One turn sends every row of this set to another row. A few are shown first. Where does it send the rows asked after them?
K_478: [ 16 -12   4  13   6  -9  -3  -1  -6  -3  -3   4 -10  -8   7]
K_837: [  9  -7   7   7   4  -2   6 -15  13   5  -9  18   0 -13 -15]
K_24: [  7   1   5  -1  14   3  22 -15   0  -1   6   1  -9   4  16]
K_600: [  5 -20  -2  -7   2   7  23  -4  -4  15 -14  -5  -9  -1   7]
K_986: [  0   4  -2 -12   3 -13   2   7   6   4 -17 -13  -7   5  -3]
K_666: [ -2   6  -8   2   6 -12   8   4   6  29  -4 -10   5   7   3]
K_714: [ -5   5  13   1   2  -2  -1  14   4   5 -10  -1  -1   2  14]
K_161: [  8 -10  15   0  -1  13  17 -10   5 -13  -9  -1   6   2   3]
K_276: [ 19   0  -5 -13  -3  -9   1 -11   8  18 -12  -1  -1 -18  -5]
K_575: [  1 -20   2  -7  13   7  20 -12   5   1  -1 -10  -6  -4  14]
K_879: [  5 -12  11  -3   2  -1   8   4  15  27  12   4 -11  -4  10]
K_774: [ 19   5   8  15   2  11   7  -6   8  10   5   4  -4  -2 -16]
K_19: [ 0 18  3 -4 -4 -4 15  9  5  1 -2 -6  6  5 12]
K_750: [ 14  -6 -12   4  12  12   7 -17  15   6  -7   7  10 -10 -11]
K_857: [-17   0   1   3   1 -14   4  -3  18  13  -4   5  10  -3   7]
K_732: [ -5   5  -3   6 -10 -10   8   3  24  17   5   7  10   2   6]
K_946: [ 10  -7   3 -14   6 -11   2 -17   6  23   0   4   9 -12 -10]
K_664: [ 18  -9 -12  -1  18   6  -2  -4  13   7   3   7  17  -5 -10]
K_662: [-5 -3 -2  4 -5 -6 12 -7 21  9  1 13 22  2  7]
K_850: [  8 -16  -4  -4  -6  -1  13 -15  -2  -4  13  -6   4   5  14]
K_852: [ 13   7  -2  -3   1 -21  12  17  17   5  -6   0   1  -6   9]
K_393: [ 16  -9 -18   2   1  -2  20  -2   0  -6  11  -5   9  -2   9]
K_678: [ 20  -5   5   7   2   5   1   9  16  20  -9  12   1   9 -12]
K_230: [ 17 -18  -1  -3  11   8  32  -4  10  -1  -6  -9   5  -3   6]
K_995: [ 23 -15   5  -8   5   5  23 -12  12   1  -8 -10 -10  -4   4]
K_177: [ 20  -7   0   2  -5  -1   7   5  23   6  -6  -8  17   6 -15]
K_390: [ 19 -14   8  -4  -3   2  18 -15   6  -5 -10 -16   0  -9   5]
K_567: [30 -8 -2 10  8 -7 15 -7  9 11 -7 12 17 -2 -4]
K_697: [-12   5  -1  12  -7  -4  18  -5  11   9   7   9   6   0   7]
K_797: [  5 -16  -5 -11  18   5   8   3  -4   2   4  -7 -10  -8   7]
K_612: [ 21 -13  13  15   3  -5   5  11  12   7  -1  -2   8   2 -14]
K_511: [  1 -14 -14   4   1   0  10  -4   2   2  11 -13  16   7  12]
K_86: [  0 -13  12  -1   9 -16   3  -1   9  17  19   4  -4   1   5]
K_498: [  0  10  10   1  -2  -7   6  12   1   6 -10 -13  -1  -4  13]
K_932: [  9  -2  -5  14   3   5   9   1  15  15 -11   6   4  13 -18]
K_492: [  1   9  -2  -7  -3 -14   0  14  10  15  -1  -6  12  -2   9]
K_367: [ 10 -10  20 -16   1  12  22  -8   6   5  -4   4  -3  -1   2]
K_589: [ 22  -9   0  -2   2   5   1   4  24  20  -3   3   0  10 -13]
K_927: [  4  -2 -16  -2  17   9   5 -16  15  -2   0   4  11   0  -3]
K_448: [  5 -14 -12  -1   3   3  13  -1  -4  -5   6  -9   3   1  21]
K_709: [ -9   0   1 -10   6   3   6  13  15   5  -8  -8  -1  13   6]
K_985: [  9  -6  12  -3   0 -13  10   8  12  15  13  11 -15   0   2]
K_291: [ 16 -15   3   0   7 -11   6   7 -16   2  -8   3  -5 -11   3]
K_368: [ 13 -15  -1  -3  12 -17  -3  -9 -10  -3  -1   5   0  -5   3]
K_971: [ 21  -8   0  12   0   2   2 -12  14   6  -2  15   6   4 -16]
K_192: [  8  -2   0  -4 -18 -20   6  10   8  17   9  -2   5  -2   2]
K_702: [  2  -4 -21   0  16   7  12  -4  14  14  -6   9  10  -5  -9]
K_273: [ 12  -3   4  -8   3  -6   8 -12   6  21  -5  -4  -7 -17 -17]

K_498 turns into K_995
K_393 turns into K_702
And these:
K_567 turns into K_666
K_774 turns into K_852
K_837 turns into K_192
K_709 turns into K_161
K_986 turns into K_367
K_985 turns into K_291
K_276 turns into K_879
K_850 turns into K_664
K_714 turns into K_390
K_971 turns into K_492
K_750 turns into K_732
K_662 turns into K_511
K_946 turns into K_86
K_19 turns into K_230

One turn sends every row of this set to another row. A few are shown first. Where does it send the rows asked after them?
K_22: [ -1  -9   2  10   7  10  -5 -12   0   0  27   9   5   2  -1  18   3  35
 -11  -3 -30  -9 -17   7  -8  -4   6  20 -11]
K_122: [  9  -3 -12  -7   0  -1   0   1 -12 -16  19  28  -6   7  12  21   1   2
 -20  23 -17 -11  -3  22  -6 -13  22   8  -3]
K_438: [ -9  14  -4  -4 -10   5   6 -14   9  -6   6   6  -6   7  18  23   4  10
  -3   6   1   7  -1  16  10  17  10 -12 -12]
K_935: [  1 -17  -5   1   1   9  -4 -17  -4  -4  27   1   1   1  -3  19   7  28
 -12   0 -29 -12 -12   7   1 -12  12  27 -13]
K_536: [ 15  -4 -16   7  15  11   1 -10  -6  -5  28   2  -4   0  31  14  10  22
   5   7  -6 -16   0   6  -2  14  29  -2 -19]
K_806: [ 12  -2 -16   7   6  13   3 -15  -6  -4  31  -2  -2   4  27  22   6  19
  13  13 -11  -8  -5   4   4   9  28   7 -26]
K_828: [-13  16   5  10   1   6   8  -6   7 -10  11   6  -2   7  12  21   4  15
  -8   5  -5  13   0  20   5  15  11 -11  -6]
K_821: [  9  -7   7  -2   0   7  16   7 -14   7   4   3 -23   5   6  19   6  21
 -21   9  -9 -14 -10  26   4 -10  14  -1 -20]
K_42: [  5 -18 -16   9   0   9  -7 -12  -1  -4  20  31 -24   7  20  10  11   6
   3  10  -3  -3 -24  19   0   8  16   2 -10]
K_683: [  6 -13 -17   7   1   6  -7 -15  -3   3  17  26 -27   6  16  13  15   7
   5   8  -1  -5 -28  23   4   3  14   8 -13]
K_625: [  9  -3 -19   6  15  16  -7 -20   1  -4  26  -2   0  -2  26  22  12  14
   8  10 -15 -13  -8   5   5  15  29   1 -19]
K_232: [ -2  -3  11  -6  -5   0  13  -6  -9   1  -2   6 -22   5  -2  24   8  15
 -22   4 -15 -20  -9  24   7 -12  16  -3 -18]
K_514: [ -9 -12  -6  -2   1  10 -16  -9  -1 -11  14  18  -6  -6   7  23  20  10
 -19 -12  -9 -10  -3   2  -4   6  -1 -19 -11]
K_105: [  6   6 -19   5  19  14   0   1   3 -12  19  10   0   4   9  22  18   1
 -18 -16 -23  -4 -23  16   7  -3   5  15 -17]
K_661: [  2  -5   9  -1 -13   6  15  -5 -12  -1   4   5 -22   4   1  22   2  23
 -12   9  -5 -18  -3  23   5 -15  13  -1 -22]
K_358: [  2  10 -19   2  13  15   5   1   7 -11  20   7   0   9   8  26  17  -3
 -23 -10 -24  -4 -23  14  10  -3   9  14 -13]
K_189: [ -5  -4  -7  -2   3   9 -13  -5  -4 -10  12  16  -5  -4   5  21  20   3
 -21 -13 -11  -7   2   9 -10   5  -2 -21 -12]
K_261: [ -3 -10  -2  11   4  11   2 -16  -7  -5  25   0   6   2  -3  28   6  33
 -12  -1 -35 -17  -9   8   0  -7   9  16 -15]
K_894: [-13  13   1  13  -3   6   8 -14   9  -3   7   3  -1   8  16  30   6  15
  -4   0  -2   3  -4  17  11  16  11 -15 -18]
K_545: [  7  -3 -13 -10  -3  -4  -2  -1 -13 -17  17  21  -3   2  13  17   2  -1
 -13  24 -18 -15   3  21  -6 -10  21   3  -6]

K_536 turns into K_828
K_661 turns into K_261
And these:
K_358 turns into K_683
K_122 turns into K_105
K_232 turns into K_935

One turn sends every row of this set to another row. A few are shown first. Where does it send the rows asked after them?
K_353: [-10  -2   0  -4 -12  10  11   9  -9   1 -21   6]
K_832: [-10  -3  -5  -8  -9   8  12  11  -7   5 -23   6]
K_9: [ -7   0 -10 -12  -8   5  11  10  -7   7 -23   8]
K_808: [-11   1  -8 -12 -11   4   8   5  -9   5 -22   9]
K_255: [-10  19   9  26 -27  -4   2  23  -6  -3 -30   1]
K_593: [ -9   3  -9 -13 -14   4   6   5 -10   5 -22  10]
K_280: [ -4  39  -3  12 -25  -1  -6  13  -9   2 -20   1]
K_755: [ -1   8  -5 -11 -19   5   3   4 -14   3 -18  10]
K_659: [ -9   5  -5 -11 -16   5   4   3 -11   2 -20  10]
K_524: [  4  29 -16   5 -24 -18   2  24  -4  12 -36   7]
K_244: [  1  40 -15   2 -21  -7  -3  15  -6  10 -24   3]
K_320: [-17  14 -12  11   0  -1  14  28   6  13 -35  -5]
K_420: [-21  13  -1  20  -4   5  12  27   3   6 -31  -6]
K_258: [ -9   1   2  -5 -16  10   7   7 -12  -1 -18   7]
K_770: [ -8   5  -7 -13 -15   4   5   3 -11   4 -20   9]
K_110: [  6  36  -7   2 -28 -15   2  19   2   7 -31   2]
K_180: [ -8  11 -12  11  -9 -12  14  33   4  13 -42   2]
K_739: [ -2  28   3  19 -32  -9  -2  20  -9   0 -28   5]
K_489: [-13   0  -4  -9 -13   6   8   5 -10   3 -21   8]
K_302: [-10  13  -4  10  -9  -8  17  30  13  10 -40  -5]
K_663: [-20  20   7  24 -14   7   5  21  -2  -1 -24  -5]
K_639: [ -5  27  12  17 -29  -4   3  18   1  -4 -27  -3]
K_849: [-12   1  -2  -8 -15   7   6   4 -10   1 -20   8]
K_667: [ -3  20 -12   2 -12 -14  14  28  11  14 -40  -2]
K_222: [-12   0  -6 -10 -12   5   9   6  -8   4 -23   8]
K_245: [  4  32  -7  10 -31 -14  -3  20  -8   5 -31   7]
K_548: [-12  18  13  21 -22  -2  10  23   5  -3 -31  -5]
K_82: [-14  13  -9  17  -2  -6  13  31   5  16 -34  -5]
K_380: [ -8  29   7  24 -24  -2  -3  17  -7   3 -20  -2]
K_440: [ -1   8  -9 -15 -16   3   6   6 -12   6 -19  10]
K_153: [ -1  33 -22  -1 -11  -9   3  20  -1  16 -31   2]
K_931: [ -3   4 -11 -15 -12   4   9   9  -9   8 -22   9]
K_459: [  2  34   4  10 -32 -10   0  16   0   1 -28   0]
K_597: [  4  30 -14  -1 -19 -17   8  24   8  13 -37   0]
K_477: [-14  11   7  26 -18  -3   9  29  -1   0 -34   0]
K_325: [-16  19   9  28 -16   1   3  23  -3   3 -23  -5]
K_889: [-14  12   7  18 -13  -3  15  28  10   3 -37  -6]
K_717: [-17  12   2  25  -7  -1  10  28   3   9 -29  -6]
K_978: [  3  37 -13   7 -21 -13  -3  18  -5  15 -24   2]
K_337: [-11   4  -3 -10 -16   6   5   3 -12   1 -20   9]
K_520: [ -1  20 -18   5 -15 -17   8  29   1  15 -41   5]
K_584: [-12  30   6  20 -23   4  -2  15  -7  -3 -20  -2]
K_405: [  1  30 -20   4 -12 -14   3  24   0  21 -30   1]
K_465: [ -7  20 -17   8  -4 -12  10  29   5  22 -34  -2]
K_616: [ -5   6   0  -7 -20   8   4   5 -14   0 -17   9]
K_93: [-14   7  -2  21 -11  -7  14  33   3   7 -40   0]
K_206: [  0  36  -2  15 -26  -8  -6  16  -9   7 -20   1]
K_491: [ -8  23 -22   2  -2  -6  10  26   4  18 -35  -1]

K_180 turns into K_93
K_755 turns into K_440
K_302 turns into K_889
And these:
K_320 turns into K_420
K_206 turns into K_978

One turn sends every row of this set to another row. A few are shown first. Where does it send the rows asked after them?
K_503: [  9  37 -18 -12  -1  14   1   4   6  17 -17   8 -14]
K_901: [ -4  22  -8 -18   5   5   1  -7  16  18 -29  21 -14]
K_6: [  5  17  -1 -11   9   7   4  -9  17  17 -26  18 -21]
K_363: [ 10  17 -19  -7   3  25  -7 -14   5   8  -6  11 -21]
K_860: [ -1  19 -14 -15  14   5  -8 -12  15  -4  -8  37  -7]
K_672: [ 22  19 -18 -20  18  -6   1  12   6  -2  -6  14 -24]
K_433: [  6  23  -7 -15   2   3   0  -6  26   5 -28  24 -15]
K_442: [ -2  10 -21 -19   8  -3   7  -5   6   3 -22  16 -31]
K_555: [ 16  15 -22 -23  16  -4  11  14  11   4  -6  27 -18]
K_179: [ -7   2 -20  -6  25  -4  -7   1   2  -7  -6  27 -13]
K_670: [ -5  -6 -22 -12  20   2  -5   3  11  -4 -13  28 -16]
K_44: [ 13  28 -18  -7  -1  16   7   4  13  24 -14  12 -10]
K_200: [ 10  27 -12  -6  15  -3  -5  27  17   2 -22  19  -6]
K_115: [  3  12  -8 -13  10   6 -10 -16  16  -1  -6  33 -12]
K_574: [  8  26 -13  -4  18  16 -15  22  11   2 -11  22   0]
K_329: [ -9  14 -17  10  10  14 -11  -6   2  12 -13  12  -5]
K_266: [  9  13 -24  -4  17   2 -10  15   2  -9   7  22 -11]
K_315: [  4  23 -19  -4   5  17  -8 -20   4  -1  -4  17 -19]
K_151: [  1  21 -14 -15  20  -6  -1  26   7   8 -22  20  -8]
K_249: [  6  22 -11   5  16   9 -17  17   5   4  -2  18   2]
K_726: [  6  22 -22   7   5  10   5  23   7   7 -22   7 -17]
K_706: [  5  11 -20 -14   5   1  12  -2  16  -4 -22  23 -31]
K_525: [ 14  12 -26 -11  22   9  -8  14  -2  -8   2  16 -20]
K_998: [  8  22 -24  -2  20   6 -11  11  -4 -11   3  17 -13]
K_982: [ -2   1 -18  -7  18  -3  -9   0   9 -12  -5  29 -17]
K_923: [ -6   8 -19   8   9  19 -10   6   8  15 -19  11  -5]
K_483: [ 12  25 -21 -28  14  -5   5  12   6  -3 -10  23 -22]
K_384: [ 10  17  -7  -7  25  -4   1  26   8   7 -19  16 -15]
K_773: [  2   0 -25 -15   8  -9   8  -1  15   5 -19  20 -22]
K_783: [  5  17  -9 -20  11  15 -10 -10  21  -2 -15  34 -12]
K_68: [  2  13 -25   5   4   3   2  15   8  18 -20   3  -9]
K_804: [  0  21 -22  -1   8   5   1  19  -2  12 -22   1 -18]
K_497: [ -4  15 -14  14   3  17 -13   1   7   8 -11  11  -6]
K_327: [ 18  28 -13  -8   1  11   0  -5   9  16 -13   3 -20]
K_114: [  4  18 -17  -1  -2  18  -9 -18  10   6  -3  18 -13]
K_730: [  0  29 -15   3  15  12 -14  12   6   4  -7  23   6]

K_773 turns into K_672
K_315 turns into K_860
And these:
K_384 turns into K_726
K_151 turns into K_804
K_525 turns into K_574
K_249 turns into K_497

